One vector is turned by the same rotation once a tick. Each row is the vector after some number of ticks, and that number follows the row.
The counts run from 0 to 279.
[15, -3, -6, 2, 1, 4, -1, 2, 17, -11, 23, 5, -22, 31, 3, -8, -1, 21, -18, 10, -8, 17, 27, 10, -19, -21, 38, 11, 8, -1, -6, -13, 4, 35, 5, -22, -19, 22, 6, 18, -16, -9] => 250
[1, -19, -12, -18, -18, -16, -2, 27, -4, -5, 7, 20, -2, 18, 14, 19, -13, 0, 19, 1, -7, 24, -8, 8, -21, 19, 2, 12, 16, -8, 19, 18, 55, -3, -1, -15, 9, 8, -10, 27, 25, 9] => 108
[23, -30, 25, -3, -28, -29, -8, -11, 3, -6, 13, -7, 0, -2, 8, 14, 6, -13, 17, 3, 7, 1, -32, -3, -7, -17, -19, -2, -35, -22, 20, -3, 9, -19, 23, -1, -20, 14, -6, 17, -14, -7] => 233
[-1, -29, 4, 4, 4, 8, 19, -4, -8, -15, 4, 21, 19, 10, 27, 8, 16, -24, 10, 9, -14, 15, -19, 17, 17, 16, -8, -8, -24, -15, -7, -23, -15, -35, -8, -19, -5, 1, 13, 19, -29, 23] => 28
[16, 11, 5, 1, -34, 3, -3, -35, -2, 14, 4, -15, -25, 7, -8, -6, -12, 23, -7, 3, 12, 29, 9, 14, -21, -26, 6, -6, 7, 3, 19, -10, -26, 41, -3, -4, -6, 18, -14, -32, -2, 0] => 253
[-13, 23, 10, -15, -15, 23, 5, -21, -9, 19, -4, 8, 8, -7, 8, 4, 14, -13, 19, -27, 11, 15, -8, 21, 14, 4, -5, 15, -12, 9, -9, -6, -52, 17, -24, -4, -18, 14, 17, -21, -3, 24] => 22
[-24, 4, 8, -4, -10, 20, 32, 17, -3, -20, 8, 6, -4, 18, 9, 19, 13, -20, 21, -14, 9, 12, 4, 11, 9, 48, -8, -6, 17, 5, 11, 12, -8, -9, -21, -7, -7, 7, 13, 12, 12, 32] => 161
[3, -3, -26, 11, 12, -25, 28, -13, 0, 6, -20, -22, 5, -6, -9, -9, 13, 31, -21, 1, 16, 6, -18, -28, 13, -16, 27, -30, -9, 4, -16, -13, -15, -12, -15, -7, -7, -21, 0, 3, -10, -1] => 194
[20, -29, -11, -15, -26, -39, -5, -22, -4, -1, -9, 1, -4, 0, 10, -12, 0, 9, 9, 1, 5, 13, -20, -3, -14, 1, -31, -19, 2, -26, 13, 12, 48, -2, -9, -12, 27, 11, -29, 1, -3, -10] => 262
[3, -24, -14, -23, -14, 4, -13, 5, -1, -2, 24, 29, -4, 18, -4, 34, -10, -14, 12, 11, -24, 25, 0, 28, -27, -1, -1, -22, -10, -11, 20, -6, 11, 19, 4, -18, 16, 3, -7, 3, -17, 15] => 258
[3, -25, 3, -10, -20, -36, 9, -9, 7, -5, -4, -5, -20, 12, 7, -8, -4, 4, 14, 0, -9, 11, -12, -7, -6, 9, -18, -7, 5, -9, 9, 19, 54, 2, -8, 9, 23, 20, -35, 15, -4, 20] => 263
[-7, -23, -13, -2, -19, 7, 3, -31, -6, 11, 14, -14, 4, 18, 18, 0, 25, -6, 15, -4, -33, 23, -12, 33, 15, 23, -2, -16, -15, -29, 14, -26, -11, 10, -4, -35, 0, 9, 19, -15, -9, -18] => 207
[5, -3, -9, -14, -6, -10, -24, -33, -25, 20, -8, 47, 9, 21, 0, -12, 9, 4, 1, 3, -4, -2, 0, 16, -4, -22, -18, -8, 3, -19, -23, -11, 18, 31, -16, -11, 9, -5, -18, -32, -26, 12] => 126
[-9, 10, -8, 2, -6, 28, 26, 7, -8, -13, -2, 20, 15, 28, 14, 10, 0, -11, 25, -7, 11, 19, 6, 14, 1, 53, -3, -17, 15, -1, -6, 9, -8, 0, -24, -26, -2, -19, 25, 0, 21, 22] => 162
[-11, -3, 8, -11, -4, -31, -18, 23, 10, -26, 12, -19, 3, 2, 21, -6, 5, -1, -11, -30, 46, 4, 1, -7, -18, -11, -10, 4, 15, 13, 6, 26, 18, 3, -2, -2, 17, 9, -29, 21, 18, 11] => 270
[3, -4, -2, 0, -23, 10, -6, -26, -3, 7, 15, -24, -27, 12, 6, -15, 1, 12, -29, -2, -10, 34, 9, 23, -16, -29, 7, -5, 25, 0, 13, -25, -31, 27, 2, -2, -9, 18, -14, -13, -13, 5] => 252
[-11, -7, 17, -11, -6, 1, 20, 27, -2, -26, 10, 0, -4, -5, 14, 11, 14, -17, 10, -14, 16, 18, 3, 14, 4, 46, -14, 4, 20, -9, 27, 24, 2, -16, -15, -12, 6, 21, 20, 16, 14, 31] => 160
[13, -5, -2, -15, -3, -21, -12, -4, 8, -19, 11, 1, -3, -1, -26, 7, 4, -8, 2, 1, 48, 0, -4, -7, -32, -43, -21, -20, -9, 29, 3, 15, -8, 23, -25, 4, 0, -4, -29, 1, -10, 6] => 121
[3, 1, -30, -12, -5, 5, -19, -20, 18, 7, 4, -27, 18, 25, 9, -2, 10, 2, 0, -31, 19, 15, 0, 9, -14, -10, 8, -18, -20, 9, -15, -15, -23, 32, -8, -36, -19, -9, 1, -11, 6, -39] => 67
[20, -5, -21, 9, -21, 22, -7, -35, -5, 4, 15, 12, -8, 36, -7, 14, 2, -2, 0, 11, 2, 13, 7, 3, -19, -28, 19, -26, 15, -6, -7, -7, -10, 30, 7, -9, -46, -7, 1, -9, -6, -15] => 96
[18, -23, -10, 10, 21, -15, 21, 25, 19, -33, 0, 5, 18, 3, -4, -35, 19, 2, -12, 10, 17, 17, 2, 1, 5, 17, -9, -6, 11, -4, -15, 14, 0, -31, -21, 2, 1, 10, 7, 28, -20, 17] => 167
[-3, 22, -39, -5, 12, -1, 15, -17, 2, 25, -12, 11, 23, 6, -13, -17, 20, 12, 5, -6, 8, 20, -1, -6, 12, 2, 7, -5, 8, 12, -39, -9, -16, 11, -45, -7, -33, -12, 9, -13, -3, -3] => 15
[-3, -9, 4, 2, 2, 0, -3, 29, 18, -27, 7, -6, -2, 45, 2, -30, -5, 4, -18, -4, 3, 24, 24, 19, -15, 1, -2, 9, 30, 4, 3, 25, 5, 13, -1, 3, 13, 15, -20, 2, 2, 32] => 116
[4, 16, -1, -15, -5, -26, -26, 21, 6, -9, -1, 1, 13, -5, 22, -20, -11, 17, -17, -24, 46, 12, 0, -12, -28, -2, -11, -3, 8, 8, 4, 10, 18, 8, 12, -25, 29, -2, -18, 0, 16, 2] => 269
[29, -12, -28, 6, -10, -27, -15, 14, -2, -4, -4, -12, 6, 15, -6, -11, 1, 32, -9, 9, 14, 22, -16, -12, -16, -31, 25, 13, 18, -5, 5, 10, 23, 12, 3, -16, -21, -5, 0, 11, 33, -26] => 247
[4, 1, 9, -12, 10, 7, -1, 12, 10, 0, 11, 16, 8, -10, 11, -6, 26, -7, -4, -25, -5, 5, 20, 26, 9, 12, 1, 35, -4, -13, -9, 4, -32, 10, -24, -5, -6, 43, 30, 12, -29, 12] => 20
[25, -7, 2, 1, -30, -36, 7, -15, 1, 7, 11, 0, -26, -8, -36, -2, -3, 21, 9, 30, -1, 23, -8, -10, -13, -35, 6, 0, -3, -9, 18, 13, 11, 11, 7, 20, -27, 10, -18, -1, -12, 4] => 99
[-7, 3, 9, 12, -2, 2, 32, 12, -1, -18, 5, 18, 7, 11, -3, -14, 17, 11, -4, 13, -13, 9, 22, 15, 20, 55, 6, -17, 4, -30, 14, 24, 12, -4, -1, -15, 11, 7, 15, -8, -8, 21] => 5
[-22, 9, 8, -1, -19, -5, -22, -5, -45, 7, -8, 14, 10, 7, 30, 7, 14, -8, -3, -21, 30, -2, -20, 4, 1, 2, -11, -8, 27, -14, 7, -3, 13, -5, 4, -26, 10, -22, -14, -22, 25, 14] => 134
[-9, 2, 29, 13, -8, -17, 44, -2, -2, -24, -2, 8, -13, -2, -9, -10, 20, 11, 14, 12, 4, 0, 14, -1, 18, 49, 3, -14, -3, -21, 15, 23, 17, 1, -16, -6, 7, 13, 13, 3, -2, 21] => 4
[-21, 6, -22, -12, 7, 9, -5, -9, 24, 5, 11, -29, 4, 24, 19, 9, 5, 0, 3, -35, 11, 19, 5, 10, -18, 0, 16, -14, -16, 28, -17, -22, -27, 27, -6, -25, -18, -2, -9, 6, 4, -12] => 66
[3, -19, 8, -21, -21, -14, -3, 16, 12, -2, 18, -10, -21, 9, -34, 23, -5, 0, 15, 5, -6, 27, -1, 20, -22, -12, -1, 3, -7, 2, 38, 24, 3, 23, 6, 20, -1, 18, -21, 5, -4, 24] => 256
[7, 17, -9, 11, -18, -5, -27, 7, -3, 11, 5, -8, 22, 9, 12, -14, -5, 23, -26, -10, 19, 24, 1, -10, -16, -16, 22, 9, 17, -7, 3, 3, -11, -6, 41, -8, -23, -11, -8, -14, 29, 9] => 90
[-2, -11, -31, 0, -15, 17, -5, 4, -1, 9, 0, -6, 6, 37, 38, 26, -13, 3, -26, -30, -4, 12, -8, -6, -16, -9, 30, -24, 26, -3, -5, -5, 3, -3, 23, -13, -15, 4, -4, 12, 20, -3] => 244
[-5, 0, -27, 7, -1, -2, 19, 2, -14, -9, -12, -10, 27, 4, 1, -10, 12, -2, 8, 12, 23, 33, -22, -9, 4, 19, -23, -19, 19, 10, -4, -6, -9, -32, -25, -13, -11, -32, 3, -8, 19, 29] => 164
[24, 2, 21, 8, -17, -25, 6, -6, 19, -12, -4, 2, -6, 5, 33, -5, -9, 25, 6, -9, 17, -7, 3, -31, 1, 8, 21, 3, -11, -15, -13, 10, 42, -9, 22, -8, -11, 20, -11, 32, 4, -11] => 85
[9, -1, -20, -12, 15, -35, -3, 3, 4, 10, 1, -7, 27, -31, -15, -38, 36, 20, -6, 1, 11, 22, -11, -2, 13, -11, -5, 29, 0, -5, -15, 9, -15, -3, -33, 2, -15, 13, 18, 4, -13, -1] => 17
[-22, -14, -2, -8, -21, 25, 24, -18, -13, 18, -1, -15, -8, 18, -6, 32, 2, -4, 15, -6, -24, 12, -17, 24, -2, 4, 16, -22, -29, -9, 28, -9, -33, 13, 1, -1, 6, -4, 2, -18, 4, 19] => 51
[-3, -16, -18, -18, 17, -6, -5, 41, 29, -11, 16, -14, 28, 16, 15, -2, -5, 10, -12, -32, 1, 19, 15, 11, -17, 14, 23, 7, -24, 4, -4, 11, -5, 14, 7, -18, 14, 5, -1, 26, 9, -8] => 64
